[[-7 -9 -7  0 -4  3]
 [51 44 59 35 47 13]]
->
[[ 3 -4  0 -7 -9 -7]
 [13 47 35 59 44 51]]

[[ 40 -32  58 -27  57 -24   4 -61]
 [ 20 -40 -44  -1  -2  17 -17   0]
 [ 38 -15 -18 -10  43  47  58  30]
 [ 29  18 -61  30 -54  52  43 -48]
 [-49 -37  11  19  63 -41 -49 -25]]
->
[[-61   4 -24  57 -27  58 -32  40]
 [  0 -17  17  -2  -1 -44 -40  20]
 [ 30  58  47  43 -10 -18 -15  38]
 [-48  43  52 -54  30 -61  18  29]
 [-25 -49 -41  63  19  11 -37 -49]]

[[-12 -21 -47  18   0 -51  16  10   7  24  52  54]
 [-16 -35 -63  20 -14 -20  20  17  28  41  56  31]]
->
[[ 54  52  24   7  10  16 -51   0  18 -47 -21 -12]
 [ 31  56  41  28  17  20 -20 -14  20 -63 -35 -16]]

[[ 10 -40 -15   3   1 -34  24   7 -14 -38 -31   0]
 [ -3  -1 -17 -13 -18 -27  34   2  -2 -28 -22  -5]
 [-12 -16  -7 -13  16 -55  29  13 -10 -13 -15  -1]
 [-11 -10 -10  -1   0 -51  26  -3   9 -42 -24  -9]
 [-10 -12  10  -6  20 -35  34  13  10 -25 -12  -4]
 [-38 -18  22  -6  -8 -49  44   1 -10 -31 -15  -3]
 [  4 -31 -19 -14 -16 -57  15   6  -4 -34  -1 -29]
 [ -7 -18 -33  -7  18 -44  30   2  -5 -28 -10  -5]]
->
[[  0 -31 -38 -14   7  24 -34   1   3 -15 -40  10]
 [ -5 -22 -28  -2   2  34 -27 -18 -13 -17  -1  -3]
 [ -1 -15 -13 -10  13  29 -55  16 -13  -7 -16 -12]
 [ -9 -24 -42   9  -3  26 -51   0  -1 -10 -10 -11]
 [ -4 -12 -25  10  13  34 -35  20  -6  10 -12 -10]
 [ -3 -15 -31 -10   1  44 -49  -8  -6  22 -18 -38]
 [-29  -1 -34  -4   6  15 -57 -16 -14 -19 -31   4]
 [ -5 -10 -28  -5   2  30 -44  18  -7 -33 -18  -7]]

[[-14 -51   8  -7   3]
 [ -6 -53 -15  -8  -6]
 [ 57  -6 -21   0  17]
 [ 55  -4  12   3  34]
 [ 35  14 -27   1   0]
 [ 55  -4  12   3  34]
 [ -6 -53 -14  -9  -5]
 [-14 -45  22  -5  10]
 [-13 -41  28  -4  14]
 [ 13  -7 -40  -4 -15]]
->
[[  3  -7   8 -51 -14]
 [ -6  -8 -15 -53  -6]
 [ 17   0 -21  -6  57]
 [ 34   3  12  -4  55]
 [  0   1 -27  14  35]
 [ 34   3  12  -4  55]
 [ -5  -9 -14 -53  -6]
 [ 10  -5  22 -45 -14]
 [ 14  -4  28 -41 -13]
 [-15  -4 -40  -7  13]]

[[-47 -20  -7  49  53 -25 -19  27 -15 -33  40  25  -3]
 [ -4  26 -47  19 -39 -45  38  51  42 -11  33  39 -19]
 [-14  10  -1   5  28   8  36 -32   8  37 -23  19 -15]
 [ -2 -38 -16   5 -28 -16  53 -50  51 -38  32  53  -9]]
->
[[ -3  25  40 -33 -15  27 -19 -25  53  49  -7 -20 -47]
 [-19  39  33 -11  42  51  38 -45 -39  19 -47  26  -4]
 [-15  19 -23  37   8 -32  36   8  28   5  -1  10 -14]
 [ -9  53  32 -38  51 -50  53 -16 -28   5 -16 -38  -2]]
---
[[ 40 -25   8  57 -16]
 [ -3 -11  -6  -6 -12]
 [ 36 -39   8  27 -36]
 [ 23  58  38  21  56]]
->
[[ 40 -25]
 [ -3 -11]
 [ 36 -39]]

[[ -9 -30]
 [-36  -6]
 [-37  63]
 [-34  62]]
->
[[ -9 -30]
 [-36  -6]
 [-37  63]]

[[-26 -24]
 [-48  -9]
 [ 27 -54]
 [  6   5]]
->
[[-26 -24]
 [-48  -9]
 [ 27 -54]]

[[-18  50 -20  36   9]
 [ 23   2  21  11  14]
 [ 10 -29 -16  40 -16]]
->
[[-18  50]
 [ 23   2]
 [ 10 -29]]

[[ -1  51]
 [  1  35]
 [ 16 -16]
 [-15 -21]
 [ 12  37]]
->
[[ -1  51]
 [  1  35]
 [ 16 -16]]

[[  7   6   6   8   8]
 [  4  -7 -12  25  14]
 [ 43  20 -25  55   8]]
->
[[ 7  6]
 [ 4 -7]
 [43 20]]

[[ 55  31  42 -15   7]
 [ 47  -3 -33 -23  11]
 [ -6  32 -22  -1  -1]
 [ 18   1 -25 -26  -6]]
->
[[55 31]
 [47 -3]
 [-6 32]]
